0: [149 119 122 112 177 197  80 124  86  69 123 131 138 120 105  81 151 146
 140 147 128 187 125  90 197 155 143  48 180 123 175 114]
1: [125  64 128 116 124  82 175 160 154 144 140 145  99  63  68 125  98 148
  93 165 133 121 165 111 125  74 161 167 120  91 161 158]
2: [117 158 156 109 139 142 111 110 126 138 119 130 134 109  48  93 124 133
 141 185  10 119 107 112 174 158 135 125 192 165 107  92]
3: [159 220 124 127  26  30  33 103 105 124  17 125 132 224 199  76 151 148
  74 216 126  59 255 141  50 103 117 255 159 122  97 175]
4: [206 169 125 131 103  38  70 136 189 161  90 159 125 155 101 136 146 146
 134 105 191 170 173 159 134 145 105 181 140 185 109 124]
5: [131 171 177 142  81 168  82 174 148 138 117 192 195 141 185 120 124 166
 121  83 225 108 115 144  78 140 115 120 150 225 141 119]
6: [119  97  33 143 118 248 111 136 154  96  99 125 147 196  97 137  87  94
  75  90 145  89 101 165  73  97  90 126 136 255  72 154]
7: [122 124 190 131 112 141 133 122 148 141 140 112 152 148  57 144 132 131
  96 105  78 123 119 126 147 113 119 134  75 255 102 119]
8: [133 111 139  84 149 175 122 178  79  98 120 121  93  59 102 198 150 165
 169 166 216 109 115 121 155 123 132  29 175 129 173  96]
9: [114 106  90 147 198 255 103 144  92 119 116 121 122 105  58 117 132 153
 138  76 160 170  85 124 175 154 124 118  87   0 113 122]
10: [163 121 206 125 104 232 191 132 115 140 136 102 106 102 255 143 131 139
 102 137   0  65  63 119 139 157 165 187 167  14 107 133]
11: [ 95 137  99 119 101 164 134  93 155 192 123 127 103  91 161  72 138 120
 163 177 140  80 157 141  78 135 106  92 188 160 148 144]
12: [162 133 106 104 182 115  45 170 113 123 108 112 125  98  80  85 131 150
 112 125 168 165  93 121 170 118  83 151  85  87 126 104]
13: [ 99 134  57  90 145 145 137 157 153 128 135 161 109  73  75 159 130 110
 166 101 171 154 114 114 154 137 118 128  65 198 138 113]
14: [108 125 106 129 136 136 209 108 123 175 145 125  95 154 109 179 136 106
 110 172  59  59 187 102 130 184 137 187 156 141  96 120]
15: [106 123 155 154 165   2 135 154 162 113 132 117  98 130  89 120 127  48
 122  76 128 167  28 125 148 124 113 106 117 179 157 139]
16: [124  92 128 125 198   0  97 136 100  91 105 118 128 144 124  93 123 128
 148  94 155 179  66 112 156 136  91 192  46 143 123 138]
17: [117 110  74 127 175  82  82 134 173  94 118 122 116 150 131 156 148 180
 117 127 146 158   0 143 211 154 126  29 102  45 152 142]
18: [131 209  98 147  77 110 111 184 106 124 139 155 174 167 171 124 141 164
 144 162 200  88 188 138  69 107 124 196 154 142 162 106]
19: [163 149 135 108 106 164 176  71  48 174 170 132 115 120 175 121 127 124
 135  94  87  93 192 131 109 110 104 160 112 166  60 117]
20: [142 165 183 114 120 127 126 122 152 187 153 158 123 170 134  74 136 156
 124 111  74 128  71 125 110 112 150 159 106  50  62 119]
21: [157 158  44 143 112 197 135 111 151 115 141 136 100 165 113  65 128 127
  85  67  63 133  18 122 150  65 127 130 179 113  46 116]
22: [105  93 118 140 119  45 186   0 135 183 163 137 114 103 118 219 101 159
 130 116 102  92 115 139 118 133 140 107 133 174 127 125]
23: [104  75  82 147 112 152  97  96 148  47  81 120 113 202  75  67 115 171
  87  85  78 144  35 144 150  26 105 119 135  19  43 151]
24: [ 94 205 176 117 120  20 176 172  78 145 122 107 128 195 130 181 134  88
 103 183   0 118 156 104 143 200 182 158 139 133 111 121]
25: [150 101  47 102 165 185  94 149 115 110 129 152 126  85  83 190 137 172
 134 114 149 142  47 112 183 147 138  72 119 182 143 122]
26: [124 122  36 135 101 244 179  77 159 104 152 103 146 146 194 163 103 146
 146 141 111  93 129 134  88 105 154  93 136 165 147 114]
27: [157 161 148 138  72  41  79 206 118 168 102 141 162 175 195 153 164 176
 122 159 160 105 193 135  69  82 126 217 148 184 135 141]

[137  92 176 145 175 196 143  69 171 135 129 149 108 157  78 111 109 129
  97  97 142 158 214 156 152 129 122 106  18 183 103 126] 7 13 19 1 12
[ 44  55 196 136 238 229  59 136 202   0 111 117 124  94 174  59 124 123
 170 172 255 213 185 106 225 133 101   2 116  53 148 152] 0 9 8 12 17
[143 130 161 114 136 137  89  59 164 139  89 122 148 106 134 156 144 160
 137 109 214 172  95 152 140 135 112 143 178  59 158 142] 12 4 0 17 11
[116 104  99 125 182  71 110 167 164 112 112 115  85 201 142 129 131 103
 130 113 161 164 107 103 167 153  93 181  40 127 110 135] 16 12 15 13 4
[148  78 142 129 190 159 108  72 142  83 110 115 114  58  97  44 129 111
 159 152 224 157 131 128 195 148 121  34 152 190 225 129] 0 8 25 13 11
[154  67 162 146 128  68 122 122 194 110  98 113 146 177  12 143 122 130
  69 117  91 171  90 140 146  90 105 199  57 125  28 143] 7 16 20 12 23
[ 84  67 163 134 127 129 156 147 169 118 132 127 135 107  70 105 122 153
 150 166  90 151 204 123 141  86 166 129 172 144 162 155] 1 2 11 7 14
[146  79  99 102 184 220  90  75 129 127 149 105 121  79 114 146 140 108
 137 107 143 144  52 117 180 101 112 106 150 182 139 120] 25 0 13 12 8
[127 114 147 156 116 246 154 149 138 152 170 137 104 136 173 140 121  58
 115  91 195 159 172 125  81 151  87 131 192  45 155 129] 11 26 9 19 18
[140  79 159 139 110 213 192 117 130 155 135 135 111 114  80 156 121 100
 119 118 100 124 178 132 100 156 157 103 142 246 147 145] 7 14 11 19 26
[ 85 157 107 129 134 121 138 164 100 171 149 113 129 115 179 124 133 164
 139  58 153 110  88 115 122 145 130 137  78 186 136 104] 13 5 7 19 25
[111 106 128 116 135 255 141 132 101 154 136 139 103  93  28 129 123 147
 148 141  97 152  66 103 133 128 141  59 115 153 104  84] 25 2 13 0 9
[137 153 138 131 125 152 152  79 109 108 164 141 106  55 195 126 113 147
 154 127  74  70 104 133 108 122 170 149 127 153 119 109] 19 26 11 22 20
[147 180 105 127  71  35 181 120 122 166 146 148 167 133 120 128 117 100
 133 119 160  98 187 157  33 109 115 197 226 159 141 129] 18 27 4 11 19
[ 99 176 103 114 127 160 164 100 134 141 154 121 111 181 202 219 145 141
 120 174  46 152 193 121 128 198 138 194 150 140 136 118] 14 24 19 26 2
[119 101 131 138 143 226 144 185  86 128  84 147 150  86 149 133 128 109
  77 236   0  75 123  94 162 140 180 127 163 169  99 160] 2 14 10 0 11
[ 95 120  75  98 180 121  60 150 115  64 116 124 111  90  84  36 131 103
 119 115 145 153  15 115 197 128 118  91 102 155 123 128] 12 25 0 13 16
[117 154 126 112 147 177 112  64 120 114 138 102 122 102  88 207 131 161
 126 115 104  72  57 106 158 153 122 127 123 123 107 116] 25 2 22 7 13
[103 210 134 130 102 116 149  89 127 164 107 113 171 158  90 108 122 107
 126 125 114 119 102 138  88 154 111 169  98   0  55 110] 20 12 14 19 2
[140  90 211 135 160 232 143 159 213 103 129 144  85  95  75 117 115 110
 161  87 253 220  83 125 150 103  85  14 108  38  98 124] 9 8 12 0 17
[175 185 166 129  69 165 135 143  78 171 120 126 109 141 117 227 133  69
 110  86  98 108 210 143  66 106 118 183 108 136 149 134] 19 14 18 7 27
[108 118 148 124 165 255  58 106 119  80 119 121 132 141 118  84 137  96
 133 105 133 162  89 128 198 124 141 137  70  19 133 104] 9 12 0 20 23
[147 113 166 112 165 178  81 154 180 134 129  93 136  45 126  94 120 169
 123 116  90 133 117 125 180 111 132 133 100 128 157 142] 12 0 1 2 7
[ 73 136 113 111 128 147 123 149 127 148 146 115  95  86 183 145 127 174
 104 163  37  70 171 109 145 115 165 147 161 102 127 134] 14 11 1 2 19
[115 116 143 107 167  12  75 170 104  96 134 124 145  87  66 177 137 162
 125 137 109 141 138 114 180 120 131 149 120  85  80 110] 12 16 1 2 15
[167 120 160 128 122 116 166 118 125 134 136 141 113  89 162 132 135  88
 169  78 145  93 112 132 124 145 125  91  82   0 113 115] 20 9 19 12 1
[112 175  81 124 132 154 210 169  84 190 150 146 122 170 162  39 128 139
 132  69  71 178 172 120 100 151 115 111 115  37  72 108] 20 19 21 14 11
[ 91  98  82 154  68 120 206 209 166 207 152 116 174 116  74 168 109 144
  88 144  47 165 204 128  93  91 161 151 123  49 127 148] 1 14 20 24 7
[ 98 115 106 118 177   6 131 144 108 121 136 117  99 146 216  95 123 100
 123 125 136 192 146 129 148  94 101 127  88  81  69 121] 16 12 15 20 1
[167 185 135 105 118  36  96 204  66 178 106 123 145 182 156  70 155 172
  85 154  63 112 176 127 123 187 132 213 139 185 109 120] 27 24 18 4 14
[ 92 111 131 135 136  23 127 150 153 145 114 115 113  56   4 177 118 165
 125 136 100  90 185 121 155 113 178  84  75 130 204 137] 1 13 22 7 15
[143 133 145 150  87  97 179  78 180 154 167 122 153 118  75 125 109 105
 147 135  84 129 143 129 109 145 140 220  70 193 122 113] 7 14 22 19 1
[186  77  38 105 159  74 144 119  90 163 131 156 117 144 111 105 121  87
 138  62 130 176 148 127 132  92  88  82  70 209  50  95] 13 19 16 7 12
[124 198 193 139 111   0 225 124  97 125 174 140 128 156 205 102 120  98
 140 155  41  61 191 118  81 183 134 172 172 202 139 124] 24 14 19 27 18
[114  61 171 122 135 140 143 113  73 105 110 132 123  63  60  98 118 145
 125 159 134 141 192 118 160 113 147 107  67   0 121 142] 1 9 12 0 20
